One vector is turned by the same rotation once a tick. Each row is the vector after some number of ticks, and that number follows the row.
The counts run from 0 to 458.
[-10  -3 -14  22  23 -19  -5  -1   0   0  12  19 -10  -6  -5   4   0  14
  23  44   8   5   9   3  -1  12  -6  14   8   6  -7  -2 -10 -26  11 -17
   3  16 -10  15   8  29]	58
[-18   4  -5   8  -5   6 -21 -25   4  -2   5   4 -30   8 -21   2  -3  16
  -8  22   1  -6  17  15  -2  18   2  29  12   6   8  11  24 -12   2  -2
 -12  17  -7  -3 -25  23]	116
[ -5   4 -18 -14  30 -16  -9  29   8  -1  -8  -9  -8  20 -20   1  22 -13
  -5 -15 -13  18   0  -6  14  -7   6  25   5   3  -7   1   9 -10  -7   4
  -9  -2   6 -20  12  14]	397
[-15  -1   8   8  -7  23 -18   0  18   5 -16  14   9   2   5   3   3 -19
   7 -26  -6  -5   2   0  -2 -10 -12 -13  13 -14  -7 -15  16  13  -3   8
  10  15  -8  26   3 -30]	428
[-23   1 -15   3  35 -12 -25  12  14  21   6  16 -12   6 -11   0  10  -6
  -4   5   4  22  -8 -26  16 -12  -4  15  -2   2  -6 -18  24   4  -6   7
   0  13 -13  -2  15   7]	297
[-15  -9 -35   0  18  23  10   3   7   3 -10   6   6  17 -10  11   1  -7
  -9 -22 -26 -13   8   8   1 -13   2 -16  -2   1   4  -2 -10   0 -26  16
  -2 -32   7  11  -2   0]	172
[  6   1  -1 -21  -3 -27 -10  -3   5  -3  -1  -7  11  24   8  -6 -12   5
  21  17  23  14   1   7  -3 -13  -7  23  -5   1   9  12 -12   0  12 -18
 -24  18 -33   8   7  16]	321
[ -3   5 -14 -31 -12 -15   4  -8  -7  -1  21 -13  -1  31  -4  -6   1  15
  -8  23  14  13  16   5 -13   0  -1  -9  -7  13  27  13 -13 -10   0 -22
 -18  -7 -10  -9   6  -6]	43
[-18 -17  -4  21 -16   2  11   9  -5   4  -8 -10 -16  14 -12  -1 -12  16
 -11  24  20  15   1  -7  -3 -18 -17   6  -4  -8  11  13   3  17 -20 -10
  18   0 -31   2  -8  13]	31
[ -9  -6  12  13 -15  18   2 -20   0  -3  -1  16   3 -15  -6   6 -25  19
  11   5  11 -33  21  13   8   5   3   6  10   8   4  16   5  -4  27  12
   6   1  -8  17  -7   9]	12
[ -8  -4 -24  -5   9   7  14   3   0   9  -1  12   4  -1   0   9 -16  22
  13  23   1 -16 -10   4  11 -13   5 -23 -18  10  -2  18 -31 -13 -10  13
   8 -20   4   5 -11   3]	411
[  4  18 -29 -25  -5 -10  11  -5   0   4  16 -18  16  23  22  -1   9   0
 -16 -17  -3  16   9  -7  -7  -8  -1 -26 -13   6  22   5 -18  -9  -5 -17
  -9 -19   6  -4  11  -8]	44
[ -7 -10 -23 -15 -10  11   2   9   0 -14 -12   3  -9  11  -9  -9   1 -14
 -18 -34 -13  10  15   6   8 -30   1   0   2  -3   7   4  -1   1   0   2
 -11 -32   7  -3  -8  13]	168
[-16   8   3  18  28  -1  14  -1  -5   1  -2  -6   8  11 -23  11  -9  14
   9  35  18  -6 -19 -16  -1   6  -5  11  -3   7   4   1   6   3 -10  14
   9  20 -23  -5   9   1]	135
[ -7  -4  -5  -2  -3   5  24  34   0   0 -14 -29   9  23  21  -1  26  -5
   3 -11  -7   9  -5   2   2  19   8  -3  -6  -1   8   7  -8  13 -12  -2
   1 -34   9  -3  17 -18]	261
[  4   5  -1 -18  -9  15  -6   5  16 -13 -13  -6  24  17  -8  -3   1 -13
   4 -33  -4  -2 -11   7  10 -29 -12 -18   2 -14  -5  15  -1   9  -6  11
 -15   8  -4   2 -13 -21]	91
[ -6  21   3  -8  -6  -4 -13 -20  -8  15   5 -10 -26  -7 -20  -4  -3  28
 -18  28  11 -14  -9   7  -1   5   9   9  -2  12   8  26   2   4  -2  18
  -8   3  -6 -21 -28  -2]	356
[ -5  -7  -5  13  -2   1  30  -7  -9 -10   1  -6  -3  -7  -7  14 -12  36
   1  27  21   1 -14 -14   4 -13  -7  -1 -22  -3  16  26 -10 -11 -20 -10
  14  -6  -8 -13 -26  25]	132
[  5  22  11  -9 -26  -4 -10 -16  -1   2   5   1  -5 -14  30  -8  10   9
  11  24  13 -16   4  24 -12  36   7   0  14   7   3  14 -18  -8  11 -12
  -3   4   6   9  -4  -9]	101
[ -9   4  13   3   0   9 -10   9  28 -29 -12   9 -10 -19  -4  14   9 -16
   3 -19   6   5  -4   8  -9 -12  -4 -45  12  -5 -13   1   2  -1  -8  -1
   2   6  22   5   3 -25]	153
[-17   0   7   7  -6  -8 -38  -7  15  17   2   2 -36   7  -6  -2   2   1
  -8  25   5   8   9  11  -4   0 -13  -5   4   8  -6  16   8   7 -14   3
 -13  26 -15   8 -21  -7]	433
[  1   1   3  -4 -11  -6  21 -34 -20 -12   5   8  23   6  10   8  -7   4
   3   8   0 -19   9   7  -9  12   6  11   6  18  36 -12 -16   1   0  -9
 -11 -23  -7   2 -11   4]	225
[  5   1   5  12 -33  10  10  24  14  -6 -11 -18  -7   1  -9   5   6  -4
 -19 -34   6  32  -2  -4  10 -15 -16 -15  -3 -13  -7  16  14  -1 -17   7
  15 -21   2  -9   4  -2]	29
[  2   1 -22  12  -5  -2   4  -1   5 -22  14  18   1 -15 -18   0   6  12
  10  12   8  13   4  11  -8  -5  -7 -17   6  -3  -2  19 -17 -42   2 -17
  14   2  13   5 -14  27]	55
[ -4 -11  10   7  10  10   5  -1   9 -11  -9   1  23   0  12  22   6 -19
   0 -18  -2   4   0  -2  -6 -12  -3 -33   3   5  12 -21   0   4   2   2
  -3 -10  16  17  18 -28]	149
[-18 -20 -10  14   0  -4  -1 -22  -2  14  -1  28 -10  -3   6  12 -15  17
 -12  21   3   1  13 -13   7 -24   5   3 -15  10  10 -12 -12   6 -14 -12
   5 -22 -11  18 -16  26]	70
[ 12   7  11   4 -26  -4   1 -13  -6  -3  -8  -7  -9   9 -19  -6  -4   1
 -14  10  15   5  -1  12 -11  -5 -15  36  13 -11  11   9  -9  -2 -19 -13
  14   4 -16 -10 -18  27]	445
[  4  10   1  -4  -4  18 -14   9  28  -1   1  10  16   3 -22  -5  -7 -17
   3 -18   5   5  -5  -8  20 -21 -19 -21  16 -14 -14  12  15  -5   4  26
   9  28  -4  11  -1  -9]	192
[-29   6  -1   8 -11  21   7 -16  -9   7  -1  -1   1   7 -10  -5  -1  24
  -3   2  -7 -25   5   4   2   9  10   5   1  14  19  17  13  -9  -3  15
   3 -17  10  -4 -31  -6]	353
[-14 -28   3  28   8 -22  11 -10  -1  -3  -1   7 -18 -10   9  16  -4  -3
  -7  36  17   6   9   6 -13  -8   2   4   4  11  15 -12 -21   1 -15 -18
   8  -9  -2  13   8  16]	387
[-24   4  17  -4  12 -11 -16   1 -13  23  -6  15  -5  10   7  -4  12  -2
 -11  17  -3   4  -5 -19  13   1  13  18   7  15  18 -32  17  26  -4  16
   0   5 -13   5  10  -9]	301
[-16  15  17  -9  -2  16  18  15  -7 -17 -14  10  23   6   6  -7  34  -5
  31 -25   4 -11 -27  -8  -6   6  16 -12   2   7  -7  15 -15 -14  -5   0
   5  -4  10 -11 -12 -16]	315
[ -5   1   4 -11 -19 -10 -17 -13  -2   4   7  25 -12 -11  11 -10 -14  11
 -15  12   8  16  16   5  14 -28  13  15   3  14  13 -12   5  -7  23  -7
   5  -1  -8  12  -7  33]	66
[-10 -10 -23  10   1   0   0  -1   4  22   4  -2 -16  -9  24  14  -1  36
   3  26   3  -3   8  -6  17  14  12  -8 -18  14   0  19   7   3   9  -4
   3 -22  -2   4  -9  -5]	20
[-23 -14  16  19  24  -7  -6  -7  -6  16  -6  25 -10 -12  -6  12  -9 -10
   1  24   1 -19  -7 -10   7 -10  13   9  10   4   0 -23   0  21 -31  19
  16   5  -7  11   0  -9]	73
[-12  19 -22 -17   8  14  14 -13  -3 -10  12  -2  16  13   3  -6   5   4
   1  -9 -13 -22  10  15 -12  19   8 -30   9  19   6   6 -12 -15  14  -7
  -4 -15  15   6  -3 -25]	276
[ -3   5 -21  13  43 -15 -16  11  12  -4   8   8   2   0 -21  14   1 -17
   9  10  -2  15 -11  -4   6  -4 -18   4  11   0 -16  -9   4 -19  -4  -9
   1  28   1   3  24   8]	57
